Each named turn below is shown by a few rows before and after it. Which turns, in which order, take the first row of each later pair to the second? The first pair is answered.
vuf:
-10; 116; -25; 163; 152; -27; -77; -247; -58; -131; 30; 78; 62; 114; 12; 143; -18; -104; -24; 40; 18; 9; 15; 35 -> -51; 115; -81; 114; 88; -24; -62; -188; -22; -202; -19; 52; 66; 194; 86; 55; -34; -129; 84; 21; -14; -8; -63; -62
-8; 3; -70; 27; -67; -72; 187; 143; -348; 322; 131; -276; -186; -283; 77; -288; -191; 258; -12; 127; 23; -119; 309; 396 -> -96; 22; -94; 97; -20; -62; 201; 17; -360; 292; 135; -256; -195; -232; 140; -224; -192; 207; -13; 174; -21; -100; 356; 414
-177; -38; -208; 118; 28; -47; -32; -385; -148; -132; 53; 177; 5; 50; 227; 290; -19; -177; 80; 77; -119; 55; 148; -118 -> -198; -50; -296; -15; -113; -42; 6; -228; -79; -209; -36; 120; 18; 130; 296; 119; -25; -158; 261; 8; -112; 23; -16; -280
-259; 60; -62; 277; -73; -5; 112; -234; -158; 0; 69; 276; -147; 16; 228; 222; -186; -187; 71; 167; 132; 185; 101; -187 -> -270; 16; -118; 146; -189; -20; 138; -103; -100; -85; -7; 217; -140; 77; 269; 79; -189; -186; 215; 101; 133; 156; -42; -327
rus:
-15; -116; -134; 195; 19; 192; -108; 78; 18; -338; -249; -122; -9; 135; 305; -462; -186; -200; 490; 50; 65; 11; -271; -295 -> 489; -46; 178; 242; 314; 248; -487; -77; 107; -206; -167; 86; 44; -212; -282; 23; 1; -243; -81; -35; 287; 154; -120; 89
3; -77; -122; -280; -112; -60; -22; 87; -11; -113; -137; 22; 55; 201; 37; -104; -4; -93; 152; -50; -176; 34; -143; -115 -> 272; -72; 57; -210; 41; -20; -188; 51; -22; 37; -47; 122; 64; -32; -239; 103; 60; -43; -190; -46; -71; 72; -5; 160
254; -149; -362; -150; -408; -6; -86; -24; 30; -136; -367; -8; 29; 185; -93; -13; 53; -80; 300; -49; 154; -204; -215; -66 -> 504; -171; -104; -26; -245; 26; -149; 13; -95; 150; -207; 38; 39; -130; -340; 154; 82; 67; -60; 16; 230; -223; 0; 314
75; -171; -46; -81; -20; 16; -409; 148; 116; -300; 87; 65; 58; -131; -613; -16; 128; 183; -281; -322; 191; -350; 226; 512 -> -354; -276; -232; -44; -218; -38; 22; 391; -106; -213; 146; -152; 32; 28; -110; -506; -69; 367; 129; -176; 8; -515; 205; 365
ziso:
387; -93; 327; 88; 359; -79; -94; -450; -116; -66; 91; 223; -8; -76; -264; 402; -22; 51; -386; -92; -120; 48; 40; -29 -> 320; -47; 126; -160; 175; -113; -137; -424; 120; -385; -120; 214; -6; 183; -186; 287; -5; -117; -95; -233; -143; 85; -262; -408
321; 13; 85; -82; -63; 24; -62; 354; 35; 153; 35; -11; 121; -261; -218; -140; 15; 177; -54; -82; 122; -104; -95; 47 -> -177; 55; -223; -2; -121; -11; 92; 18; 7; -127; -79; -41; 60; 127; 237; -203; -86; -56; 339; -27; -84; -82; -156; -297
183; -185; 79; -159; -322; 122; 105; 512; 93; 402; 316; -37; -264; -111; -153; -298; 265; 293; -231; -55; -436; -227; 147; 276 -> -125; -148; -215; -307; -488; 65; 152; 361; 254; -5; 87; -60; -259; 271; 162; -419; 253; 40; 192; -115; -557; -187; -88; -201
Luv:
-199; 48; -213; -147; -183; -45; 125; -13; 82; -211; -67; -88; 26; 270; 325; -209; -103; -64; 278; -45; -154; -50; -155; -354 -> 99; 76; -140; -312; -189; -50; -122; 27; 285; -308; -169; -3; 51; 198; 22; -59; 19; -137; 171; -187; -10; 33; -278; -393
180; 115; -9; -93; -12; -13; 133; 38; -93; 66; -51; -54; -165; -19; 47; -247; -67; -90; 48; 199; -31; -63; -162; 99 -> 257; 129; 4; -133; -21; -22; 81; 46; -32; 51; -65; -42; -161; -14; -15; -209; -46; -105; 36; 163; 18; -51; -202; 80
-15; 217; -137; -446; -392; 205; -146; 625; -39; -162; -391; 384; 229; -31; -194; -227; 275; 104; -259; -448; 558; 67; -561; -382 -> 143; 307; 38; -219; -84; 247; -383; 258; -105; -44; -273; 550; 241; -234; -445; 230; 364; 14; -710; -415; 638; 197; -274; -34
-80; -111; 87; -18; -105; 133; 132; 404; -163; 244; 62; 244; -37; 221; 172; -76; 157; 227; 6; 143; -116; -48; 90; 200 -> -8; -118; 77; -122; -184; 140; 79; 500; -66; 185; 8; 247; -22; 250; 108; -112; 202; 216; 46; 71; -82; -32; -26; 120
Pairs:
Each pair is two turns apart.
278; -41; 128; 52; -201; -13; 187; 375; -166; 106; 366; 14; 197; -358; -219; -173; -118; 195; -36; -73; 63; -386; 254; -23 -> 247; -26; -9; -164; -359; -33; 146; 446; 15; -133; 207; 1; 207; -190; -160; -293; -86; 86; 200; -197; 51; -363; 14; -328 : ziso vuf
-17; 166; 88; 340; 374; 24; -3; -286; -243; 81; 348; -72; -75; 34; -46; 270; 116; -228; -363; 240; -109; 354; 290; 357 -> -337; 79; -245; -21; -97; -79; 290; 151; -106; -188; 110; -302; -83; 407; 357; -388; 17; -203; 332; 138; -229; 215; -148; -236 : rus Luv
14; 149; 51; 2; 75; 29; 222; 276; 168; 272; 93; 80; 194; -126; -173; -195; -18; 224; 111; -118; -61; 57; -40; 38 -> 138; 212; 67; -41; 113; 50; 62; 176; 305; 175; 36; 171; 216; -118; -301; -21; 59; 120; 29; -188; -6; 133; -74; 19 : rus rus
233; 18; 8; -278; -117; 211; -49; 429; 167; -128; -75; 41; 28; -134; -80; -219; 2; 79; -46; -121; 23; -52; -160; -114 -> 26; -52; 11; -123; -74; 217; 167; 434; -60; 54; 61; -55; -6; -176; 137; -364; -117; 224; -22; 29; -91; -131; -10; -2 : Luv rus
-6; -117; -110; -255; -68; 53; -170; 31; 207; -147; 236; 21; 66; 213; 327; -27; -87; 108; -306; 244; -177; 233; -111; -49 -> 120; -111; -24; -253; -35; 48; -221; 84; 207; -61; 246; 28; 88; 102; 196; 13; -66; 154; -424; 229; -133; 221; -73; 33 : vuf rus
